(in the rows, 128 means zero)
Families of rows that turns and mirrors carry onto each other, the same ones carrying the whole set onto itself: the rest of each named row's family, in list order
5 families of 4 rows
basas: [133 116  87 162 128 128 123 120 140 170 150  72 159 143 147 138 100 121
 116 139 120 144  89]
Famar: [ 96 147  96 125 113 132 138 124 147 142  98 101 144 136 133 121 116  86
  99 130 111 139 108]
pazil: [ 93 119  99 127  83 120 140 140 114 153 109  92 109 128 142 130 140 102
 110 141 126 124 119]
Zek: [128 125 103 142 129 120 149 139 112 164 134  70 125 135 135 135 111 117
 116 111 135 147  90]
Vava: [112 125  70 137  82 121 128 105 130 145 121  91 143 121 156 127 128 116
 110 140 114 128 110]
pemo: [154  97 135 162 131 145 145 157 118 164 150 107 138 131 143 131 108  96
 150 147 125 160  87]
pesel: [141 112 120 173 131 167 137 157 130 140 172 101 138 134 137 148 119 109
 136 173 126 157 129]
nirek: [116 130 121 131  97 168 129 164 131 116 146 121 119 128 143 134 120  92
 122 181 110 128 126]
Vovu: [141 132  90 172 141 144 134 138 115 143 142  81 152 119 134 135 127 107
 105 121 136 160 127]
nime: [103 156 101 136 103  94 120 141 106 153 122  91 148 120 146 137 129 106
 107 132 114 149 116]
Zami: [137 131  98 166 135 136 160 110 140 153 130  92 165 131 133 134 120 105
 128 119 121 172 108]
Rigek: [142  99 107 167 115 162 135 144 152 159 152 106 150 142 145 134  97  93
 142 175  92 154  86]
vegon: [127 141 114 172 134 112 133 154 121 174 152  79 149 133 136 147 111 100
 129 133 110 180 104]
mez: [106 140 120 121  79 115 135 152 118 137 131 126 124 111 155 136 134  95
 137 174  94 149 125]
mamo: [133 126 134 158 110 137 148 163 131 156 159 111 128 124 144 145 115  89
 156 175  90 177 115]
Dat: [115 148  91 130 105 145 126 146 115 117 117 102 133 112 141 121 128  92
  93 132 120 132 126]
voka: [120 106  94 140  69 154 139 130 144 138 121 125 135 121 155 121 125  87
 135 174  86 136 106]
keri: [135 111 131 169 116 147 147 119 150 148 161 120 154 136 146 149 121 109
 162 171 126 153 120]
rus: [ 95 127 129 130  95 141 122 133 157 139 130 127 134 142 146 134 116  92
 130 185 114 121 120]
Mera: [118  92 128 148  84 145 137 157 121 151 125 130 121 122 148 125 137  81
 144 177 117 136 117]

Same family as Mera: pazil, Zek, pemo
Same family as nime: vegon, mez, mamo
Same family as Famar: Zami, keri, rus
Same family as Dat: pesel, nirek, Vovu

Families of rows that turns and mirrors carry onto each other, the same ones carrying the whole set onto itself: the rest of each named row's family, in list order
13 families of 3 rows
gonef: [157 119 166 141 141 157 128 125 145 153 157 138 127 139 130 121 118 174
 151 126 115 113]
sof: [133 150 109 111 128 129 134 139 140 149 153 143 196 144 125 136 140 142
 146 146  94 147]
Ratas: [142 127 144 163 146 144 145 127 135 158 120 137 141 117 153 100 116 100
 134 143 112 136]
sibes: [152 126 157 131 125 148 138 138 130 151 164 180 142 142 122 120 111 134
 139 144 123  98]
nufat: [151 144 140 127 129 161 133 148 139 183 133 160 126 138 131 123 133 163
 156 128 124 117]
Verak: [166 148 153 139 128 153 131 138 142 162 150 159 138 157 125 141 131 167
 137 156 131 107]
Rulit: [139 101 139 141 126 112 122 119 136 127 112 116 126 129 151 114 141 113
 140 148 107 126]
pivod: [153 123 122 152 118 130 137 105 122 156 116 123 134 129 171 113 143 120
 121 146 111 129]
Tavef: [152 124 115 133 134 132 133 119 143 141 120 107 128 121 144 128 143  89
 143 150 117 132]
kini: [110 144 101 120 122 139 124 141 134 143 143 134 164 147 104 165 135 132
 135 135  90 129]
Napu: [112 126 107 113 129 121 124 140 147 124 134 123 165 152 115 135 143 152
 141 138  78 129]
fizot: [150 116 152 125 105 132 133 137 124 166 149 169 127 147 136 125 142 170
 139 145 121 114]
lugas: [127  99 142 141 133 141 116 100 138 150 129 145 114 122 153 125 115 114
 132 131 134 122]
fumo: [141 124 144 171 135 152 160 123 132 141 126 130 142 111 162 112 116 112
 144 142 100 117]
kezi: [110 111 116 105 129 130 123 143 136 146 147 119 190 147 119 147 139 137
 116 140 105 133]
lipa: [127 112 158 163 145 126 130 110 152 144 117 102 150 108 141 130 130 121
 129 151 104 135]
Reta: [137 120 135 147 120 131 140 124 123 143 112 118 165 122 160 111 133  95
 147 151 125 124]
bimog: [148 133 143 130 124 153 133 149 117 142 135 162 113 147 120 129 145 146
 147 140 143 106]
zabis: [106 136 123 122 134 115 130 128 148 152 129 136 193 138 129 130 134 146
 125 136  90 159]
Sule: [135 101 123 141 131 131 153 137 150 151 125 110 129 114 154 104 130 112
 136 164 112 124]
lave: [116 132 122 132 154 126 121 121 125 148 140 122 182 151 120 144 142 178
 133 138  94 126]
viki: [105 140 119  97 140 151 140 117 145 149 145 126 163 150 112 159 149 149
 124 160 101 137]
Libi: [111 140 106 120 137 132 114 130 122 177 123 129 180 147 118 156 134 133
 123 120 100 126]
Sedo: [117 122 136 144 132 150 153 110 133 153 125 105 122 131 163 130 142 111
 133 153 110 146]
sono: [147 105 156 121 125 144 120 145 140 126 143 159 124 151 117 122 129 160
 145 135 117 108]
ravo: [144 102 148 139 124 139 137 115 146 150 107 118 146 115 154 104 110 117
 140 137 124 134]
vini: [124 127 124  99 150 153 121 128 155 151 155 167 140 142 117 123 134 172
 141 141 131 124]
mosof: [146 112 143 122 134 162 138 117 121 155 145 162 114 148 141 151 120 159
 132 147 135 117]
num: [141 128 146 117 138 138 137 129 134 161 148 168 144 153 124 103 114 175
 130 132 121 103]
Voti: [154 118 150 126 124 163 125 136 132 143 138 173 146 143 116 131 130 154
 102 141 138 113]
mumod: [117 146 116 113 141 142 126 120 132 158 125 118 204 140 116 124 136 125
 125 139  98 132]
Bamuz: [118 149 120 134 125 141 116 133 137 154 140 113 193 162 126 156 142 137
 122 145 101 135]
piboz: [150 122 132 168 143 144 135 126 146 151 125 111 139 133 160 126 119 100
 125 160 121 121]
Niti: [171 137 150 126 135 142 137 109 127 151 154 178 158 139 123 141 129 165
 142 133 110 112]
vuzi: [ 81 138 111 127 127 130 124 117 141 154 121 120 160 133 145 130 151 139
 143 141 103 147]
Gimir: [162 136 145 123 125 154 129 125 129 167 138 180 157 139 124 133 115 165
 147 132 122 120]
rul: [142 119 135 141 155 144 134 129 156 170 113 121 138 112 131 124 128  90
 126 149 120 132]
nelot: [120 143 130 123 145 153 138 126 134 135 132 114 207 137 120 132 151 131
 127 139 100 138]
Fopun: [117 145 101 121 118 158 141 140 161 144 139 121 179 137 124 130 137 150
 121 147  86 136]

Same family as fizot: kezi, Sule
Same family as Fopun: pivod, Voti
Same family as Verak: Bamuz, piboz
Same family as lugas: vini, vuzi
Same family as sono: Rulit, Napu
Same family as Sedo: viki, mosof
Same family as rul: nufat, Libi
Same family as Ratas: mumod, Gimir
Same family as fumo: Niti, nelot
Same family as ravo: zabis, num

